One turning vector, and how many steps it has turned
The counts run from 0 to 559.
 169  142   64   -4 -123  -52   64  -30   70  168  131  143   50   68  222 -125  175  -44  160  136   13  161   66  139    6  -49  -23   27  224   46   33  100 -122 -158  -60    0   16  145   11  -84   99  128 -404  -34  -26  -95  -16  423  201  -75  -17   74 -104  -69    2  170 -100  160  221 -132  119 -156  -80  212 -245   28  -44  -50 -108  137  205  187 -125  127  -20  -17   19  -95  -18 -226  -24  -26  282   81  109  106 -145 -> 367
 111  102  180   67  -55 -129 -161   76  -26  164   67  142  -31  139  163   44  -10  -69  233  -13   47  182  121  129    4  -93    4 -105   43 -170  -33   82    3   15 -101   38  128  -25 -226  -26  251  -25 -218  120 -103 -160   27  192  351  -30  -75  -20   -8 -120 -176  126 -263  344   62 -204  116 -251   17   16 -198  -95   59   57  134   67   80   75 -119   -8  -74 -116  -90 -218  -28 -159 -100 -166  134   65   -4  147 -135 -> 141
  16   81  212   94  -45  -52  -50  -64  -89  162 -139  231  -33   90 -123  -97  -93  -35  148  -71  141  -11   79  230   -2   57  -17 -102  -57 -376 -152   60  -94  103  -42    4    5  -20 -443   43  281   45   83  111  -77  283  -58   17  143 -180 -146  -46  -78   82 -148  130 -279  226  130  125  -74 -113    4 -262 -136 -179  121   74   94 -142   97  104  -48 -233  -84   60    7 -119   21   39  129  -30   62  -57  -81 -116  -83 -> 305
 164  199  144   62 -145 -148  -41   19  -12   35   44   88 -116  210  -17  -32   -8 -165  189  -78  165  302  116  286 -104   43   37  -91   37 -224   68  120  -13   86  -59   37  109  -55 -132   14  325  -64 -303  -82   -5    8   33  285  264  -65  -73  -63  -30  115   68  -26 -216   51  -45  -49  159 -256 -109  -64 -382  -47   77  112   14 -141   95   44 -179   74   -9   -6   90 -229   34 -230  114  -22  150   63  -19    1    5 -> 307
  81   70  108   28   21   -7   32  -36  -20  164 -102  329 -152  174 -159 -109  -70  -93    3 -101  153  -70    2  181   50  129   37    1    6 -143 -129  132 -154  118 -159   21  -35  108 -301  114  109  176    0   53  -65  337 -229  160   18 -123   -2   12  -99   94 -116  193 -276  115  193  125   60 -139  -30 -204 -163 -151  102  -41 -101 -114  204  146  -70 -204  -64  170   39   16   89  -28  188   11  194 -167  -15 -179  -23 -> 257
 134   70  145  -85 -125  -37   -6 -181 -132  182   23  137  146   -4  150 -170  176  -81  199  146   58  146   87  126    2  -54  -44   55   32  -78  -29   51 -161 -255  -94  -78  -42  186 -205    4  169  123 -273  -90   35   -1  -90  297   94 -215  -95  159 -172   36   28   65    8  127  193   -4 -104 -100 -199   76 -287 -160  -30   -5 -212   68  174  218 -202 -132    3  -71   52  -75   98  -80  244   12  172  245   29  -23  -34 -> 160
  56   17  157  -10   57    7  211  -30   65  193   38  225  -95   67  160  -40  -29  -25  227  105  -98 -105    3  210  188  -34   75   79   98  -16 -129  -31 -147 -127 -118   86  131   48 -326   34  180   56  -51   80 -202  -32  -70  261  102 -178 -127 -112 -186 -165 -213  195 -308  322  224  -54  198  -73  -10  -87  -50 -190  -92   84  -59   36  129  192    6  -70 -158   93 -112  127  -71 -165   68  -77  218  -86  -55   79  -91 -> 422
 -49  161  168  175 -179  -57  -84   46  -82  116  -53  111  -61  156  -29  -83   60  -84  276   20  105  174  201  177  -79  -50 -112 -142  212 -319  -52   47   -9   64   44   79    5  -81 -244  -70  307  -12 -156   93  -80  -66  116  146  303    9 -146 -110   81  -29 -105   84 -275  349  116  -63   56 -222  -11  -19 -228  -70  127   87  203  -33   90   56  -75   29  -56 -125   45 -309  -80  -91 -125  -45   15   66  -37   44 -163 -> 22
 123  134   47   -5 -145  -15  205 -124   77  100   83  164  -85  163   31 -170   35 -177   32  117   55  105  -41  280   36   63  -10   39  222   74   -9   88  -77    1 -118   37   -8   93 -151   -5   55  178 -251 -116  -68   66 -116  519  114  -77  -30   38  -76   -5   61  131 -199   -8  231  -13  259 -135  -81   52 -266   17  -44  -66 -144  -19  208  151 -147   69  -57  149  180 -101   19 -172  163   34  278  -89   90  -64  -25 -> 415
  69  103  192    9 -108 -167 -126 -186  -27   75   28  214  156   93  192   39  -88 -134  162    6  168   83   23  198  -79 -145  -70  -98 -167 -167 -118  106   30 -101  -11  -59   85    3 -501  117  236  -30  -98  -69  -18   95  -38  213  270 -286 -241   21 -200   97  -89   41  -79  115  155   16  -58 -126  -62  -27 -224  -82  -39  127   20 -109  103  125 -171 -184 -118   -2  102 -146  -48   38  155  -76   79   33  -39   94 -140 -> 515
   4  141   75   63   17   66  104    0   31  227 -137  323   80   26 -239 -311  106  -35  193  -30   -2 -103   -1  151   17  -29  -90  -54  -10 -216  -59  126 -124  119   83 -125  -54   41 -188  -32  142  220 -110  222  -23  326   70  190  113 -153 -111   98  -19   89  -65  198  -95  199  259   86 -209 -135  -59   -9 -125 -143  213   22 -137   15  150  250  -19 -121   -2  182 -128  -79  103   45  -95  -34  160   46   38   24 -190 -> 240
  92  254  135   95 -129 -111 -160 -124   58   73  -31  242  189   53   83  -63 -122 -132   88  -80  143   67   88  221  -97 -140  -71 -158 -165 -181   18  227   18   71  125 -120  108    0 -348   63  273   20 -164   52   11  197   92  182  337 -184 -217   39 -130  134  -80  117  -25   79  100  -20  -76 -138  -32   66 -319   37   74   97   54  -55  169  104  -78  -62  -77   62   -4 -226  -39  -11   13   21  129   35   30  151 -215 -> 396
 133  123   50   92 -111 -156 -102   42   68  198   29  252 -126  242  148   39   -5   38   13  -47  226  121   99  216 -116  -24  -29    0  154   88 -134  171  -92 -146 -140  254  -28  101 -169  -58  121   65 -252  -95  -74  158 -172  290  130 -138   84 -149  -66   34  -56  231 -296   85  183   13   73 -127 -103  -63 -227   15   28   60   44 -114  352  121  -25  -27   27    8  108  -11  -31 -219   35  -82  265 -189  -12   26  -30 -> 102
  12   41  151  -17 -132   12  127 -160   27   93  158  112   65   34  246  -95   71 -126  195  289  -67   45  -16  186   97  -87   -2   32  201  -25  -75   28  -84 -123  -86  -59   52   69 -311   33  134  114 -214  -35  -79 -172 -129  395  145 -147 -197   50 -172 -154 -160   98 -218  246  289 -149  225  -83    6  110 -163  -20 -160  -55  -36   69  149  131  -63    6 -182    5   52  -55  -91  -79  112   21  169   29   44   80 -174 -> 125
 188   57  246  -59   47  -87  -74   34 -162  221  -61  195  -59  107    2  -55   27  -94  249  -87    9  168  116   92   36    1   79   19 -132 -312  -59  100 -156   16 -269 -112   94  109 -269   32  219   40 -142  154  -55   39 -116   81  142  -89  -59  174  -73   -5 -118   78 -138  292   30  -46   27 -236  -65 -151 -208 -281  120  -30  -99  -19   22  158 -243 -237   43  -47 -156 -104  191  -90  165 -147  113  107  -70 -119   -3 -> 176
 124   99  114   48   41  -19   82  129  -14  222  -16  220 -223  187 -201 -152   22  -14  125 -136   80  106   80  217   83  211  137   12   83 -235  -21  102 -223  119 -228   35   60   61  -69  -10  199  119 -153  120 -117  173 -101  176   52   15   66   -8  -13   15  -68  135 -285  132   45   25  167 -194  -64 -202 -222 -229  132   16 -139  -86  144  140  -60  -86   51  114  -87    3  163 -261  118  -66  246  -61  -39 -157   61 -> 382
 117  205  111   76  -95  -49 -114  -36  113  189  -34  308  189   17   34 -146   27  -47  131  -55   41   70   38  116  -41 -126  -54 -119  -93 -195   50  232    6   63   87 -164   63   12 -168  -45  189  103 -263  192    7  124  131  215  283 -142 -146  121  -61   72  -89  184  -26  217  170  -83 -114 -194   -4  165 -225  -30  123   17   -4   78  167  215  -46  -25  -49   77 -134 -231   34  -12 -145  -14  193   86  133  157 -274 -> 153
 210  128  106  -28  -48 -122   60  -11   94  134  119  166 -137  141  143  -44   -4  -30   28  -19   78  114   10  278   78  115  133   39   63   36   23  147 -192  -76 -175   76   52  130  -60   51  143   89 -308 -101  -64   -8 -136  405  117  -64   17   -4 -157  -13   19  136 -204  -15   84  -77  277 -154  -92  -55 -302  -26  -67  -47 -199  -15  241  132 -139   26  -36   78   35    8   61 -303  233   45  331  -21   27  -17   11 -> 48
  21   66  268   65   19   17  -61  -62 -175  177 -141  192  -64   33  -20  -94  -21   18  189  -10   50  107  164  166   48   73   98  -19  -39 -406 -136   55 -196   27 -147  -74   48   38 -359   63  290   89   48  114  -94  105 -167  -14   58 -101 -122   89 -115   33 -161   94 -257  308   73   60   -5 -144    1 -261 -179 -257  106  -13  -10  -40   87   91 -109 -293  -51  -43 -131  -91  109  -44  209    0   56   47  -90 -150   36 -> 548
  32  173   -5  131  -85  -39  -17  126   74  259  -40  240 -122  245  -96 -101  112   40  100  -14  186   43  102  174  -94   11  -86  -18  297  -13 -115  111 -119   -8  -19  188 -120   63  -97 -134   97  108 -228   22  -95  201  -20  301   99  -78  104 -162   58   14  -59  260 -328  172  268   55  -12 -151  -87  -44 -148  -18  149   57   20  -81  290  159   36   -2   97   59   95  -65  -34 -149 -127  -71  208 -187   -6   50 -131 -> 523
  70   52  155    3   14  -16  112  -22  -54  189  -97  282 -160  206 -235 -154  -25 -113   82  -94  112   -7  -39  234   28   95   16   -7    9 -187 -130  125 -136  213 -165    3   20   37 -298   76   84  162  -46   35 -108  327 -137  230   66 -153  -24   57  -14  105  -73  115 -265   71  182  117   54 -152  -46 -206 -168 -166  119  -21 -133  -94  132  151 -139 -166  -53  189   60    8  126  -25  177  -27  133 -133  -23 -162  -19 -> 133
   5  177  169   87 -147   -9   39 -166   78   19   90  107  -40   78  143 -109 -107 -144   65  152   59  162   92  299   79   23  111 -111  142 -171   42   79  -17  128  -49  -62  131   15 -236  117  241   48 -133  -78  -55 -119  -76  312  248   26 -245   52 -132  -29  -88   36 -218  106   83 -124  346 -144   31   21 -312   41  -83  -84   17    5  147   25  -93   24 -226   17   51 -259  -33 -150  164  136  174   58   71    8 -103 -> 130
  62  100  184   58   36    4  113  -25  -46  120  -85  265  -90   71 -197 -131  -71  -70  222  -95  101  -71   12  275   79   66   20  -23  -96 -273 -119   69 -129   85   13   12   40  -22 -378   84  277   34   62   99  -99  281   14   83  129 -203 -173 -128 -148  133  -98   75 -226  164  103  134  -55 -130  -71 -261 -156 -245  114  156  -56 -154   91  157  -62 -191  -50  157    8   38   16  -32  119  -13   80  -58  -79  -45  -58 -> 553
  84  143  109  -30  -44  -56  176 -158  162   31  140  206   16   83  151  -89 -139 -193   69   46   19   -3 -105  290   93  -34   60  -40  -35  -30   46  125  -17  107  -28 -116  173  -21 -296  135  145   75 -176   -5  -53   -1  -34  411  274 -194 -261   19 -139   -5  -74  101 -165   57  169 -140  310 -136   12   45 -255   -2 -111  -10 -111    1  112  172 -126   32 -238  183   -3 -109  -39  -59  152   32  219  -35   81  111 -158 -> 379
 159  177   36    4  -85  -64  -23  -94   37  214   -5  259   59   88  108 -116  103   81   57   63  150   67   52  200  -62   -6  -35   57   81   55  -63  110 -241 -349   -9   72 -102  234  -48  -96  132   94 -288 -109   20  219  -51  330   15 -187   44  -16 -167  150   41  203  -46   71  222   92 -163  -71 -179   29 -250  -71   -1   47 -202  -36  329  224  -20  -47  103   -6   60    9   53 -204  115   46  261   34   49   27  -19 -> 155
 126  155  175  -10  -52 -143  -39 -208  -24   15   21  170   22   74   89  -21 -175 -103   70  -35  199  129   28  312  -13   43  103  -59 -126 -181  -49  148  -99  -70  -70  -71   83   64 -357  121  248   11  -96 -116   -6  158  -85  187  185 -181 -180   49 -240  123   36   32 -103  -14   39   53   39 -125  -84 -171 -359  -74  -47   32  -89 -166  152   83 -133 -195 -105   34   87  -92   33 -101  346  125  144   52   -3  -58   19 -> 95
 100   99   67    4   16  -71   30  -23   84  224   46  287  133   66  188   -8   60   32  219    3   55  -88  -16  175   16 -166  -66   41  -73   63 -175  127 -103 -302   28   48  -13   85 -319  -50  207   38 -156   99  -31  177   63  235  158 -285  -87 -117 -228  -29 -106  242 -115  207  215    6 -164  -83 -102   32  -99 -100   27  188  -64   -1  229  302   18 -146   21  110    5   83  -77  -91  -63 -159  201   -3  -65  215 -192 -> 315
 135  304   69  121 -170  -76  -32  -59   87   82   64  136   58   93   24 -160   60   -7   96   56  202  215  125  287  -77   13   13  -95  151 -110   84  145 -126 -128   92   27    5  117   22  -44  255   11 -369 -104   47  109   80  328  174  -43  -62  -44  -75  146  102  129  -70  -15  115   12   29 -179 -150   36 -365    8   43   26  -87  -54  284  118  -45   84   77   23   94 -222    1 -264   61  132  243  122   87   38  -63 -> 485
 165   52  119  -28   51  -20   98  117  -31  253  -50  249 -241  246 -186 -114   28  -56  142 -101   85   94   45  154   79  165   80   44  124 -170  -90  113 -180  101 -241   71   21   75 -104  -11  129  154 -179   94 -105  173 -153  246   23  -68   56   -6   11   23  -65  154 -290  187  127   34  151 -193  -77 -202 -191 -223  146   11 -130  -46  173  172 -149 -109   38  101  -51   -4  154 -189  120  -95  219  -83  -34 -164   23 -> 506
   6  148  115   40 -121   40   94 -276   66  100  -41  256  164  -23   64 -192   10 -118   70  167  111  -58  -85  251    8  -75  -71    5   25  -80  -54   54  -60  -46  102 -159  -55  110 -349   92   88  178  -93  -64    9  194  -49  329  104 -236 -216   89 -203  119  -55  134  -68   42  312  116  -72  -17  -21   66 -221   35  -73  -58 -114  -37  215  172  -77 -106 -182  144  115 -135  -49   87  152  113  106   17  108   69 -151 -> 78
 151  215   71   67 -114 -153 -173  128  -26  211  -53  200 -105  236 -114  -78   77  -13  109 -134  193  237  152  116 -100   16  -53  -98   53 -215  -30  202  -79   88  -80   77  -26   21  -73  -74  194   68 -315  108  -13  146  -10  204  218   -4   77  -13   76  113  -51  132 -190  184   75    3  -28 -286  -49  -36 -282 -112  262   17   -5  -35  185   85 -126  -42  129  -50  -32 -205  128 -167  -97 -135  171    1   30  -49  -51 -> 312
